(in the rows, 128 means zero)
One turn moves every row onto another: examples first, then more rows asked:
q799: [ 96 130 135 142 143 101 136 140 157 135 113 102  95]
q476: [145 137 143 114 175 120 127 129 139 154 144 113 150]
q638: [127 126 136 125 113 127 161  93 164 120 136 100 124]
q276: [130 114 102 120 167 102 118 151 115 141 142 127 140]
q35: [129 107 152 108 169 118 114 149 113 131 110 143 123]
q104: [151 136 117  94 163 109 152 126 130 152 106 122 137]
q493: [109 108 168 124 124 108 148 103 166 144 125 128 122]
q810: [103 123 170 136 120 117 122 114 165 144 116 127 124]
q684: [ 90  94 121 140 123 110 123 134 139 111 147 117 107]
q533: [102 110 167 136 136 111 127 101 166 136 109 121 121]
q643: [ 97  98 118 137 128 109 120 125 144  97 141 100 108]
q870: [151 130 100 116 150 136 149 115 119 143 113 132 150]
q470: [145 121 123 113 142 135 107 136 104  96 122 133 143]
q279: [146 130 149 117 153 121 108 123 133 144 139 135 168]
q389: [145 121 125  91 151 114 130 142 110 113  92 132 119]
q142: [ 99  94 126 130 135  99 144 130 142 104 143 107  97]
q960: [117 102 120 115  86 120 142 121 143 108 132 120 110]
q520: [155 130 128  99 134 144 140 123 123 149 105 142 141]
q945: [121 128 129 133 112 124 140  93 171 137 133 100 137]
q174: [100 116 128 132 130  90 126 141 157 142 110 104  99]
q673: [112 101 111 125  94 130 138 104 144 113 111 122 115]
q74: [140 135 141 118 174 117 125 140 118 135  90 132 129]
q624: [144 106 124 110 152 145 123 120 110 106 150 129 148]
q119: [145 117  98  98 157 108 140 127 122 136 152 115 151]
q859: [143 127  96 105 152 118 129 161 114 135 131 113 122]
q388: [112 124 128 140 120 135 153  90 163 138 138 111 133]
q653: [114 122 115 130  93 138 137 117 143 106 118 115 111]
q826: [109 125 153 124 128  90 136 142 163 133 119 102  96]
q19: [135 110 144 101 168  98 110 133 125 127 151 128 154]
q36: [149 116 152  91 141 127 116 116 118 108 119 140 152]

q870 moves to q74
q104 moves to q389
q684 moves to q388
Now find these:
q520 moves to q35
q142 moves to q638
q643 moves to q945

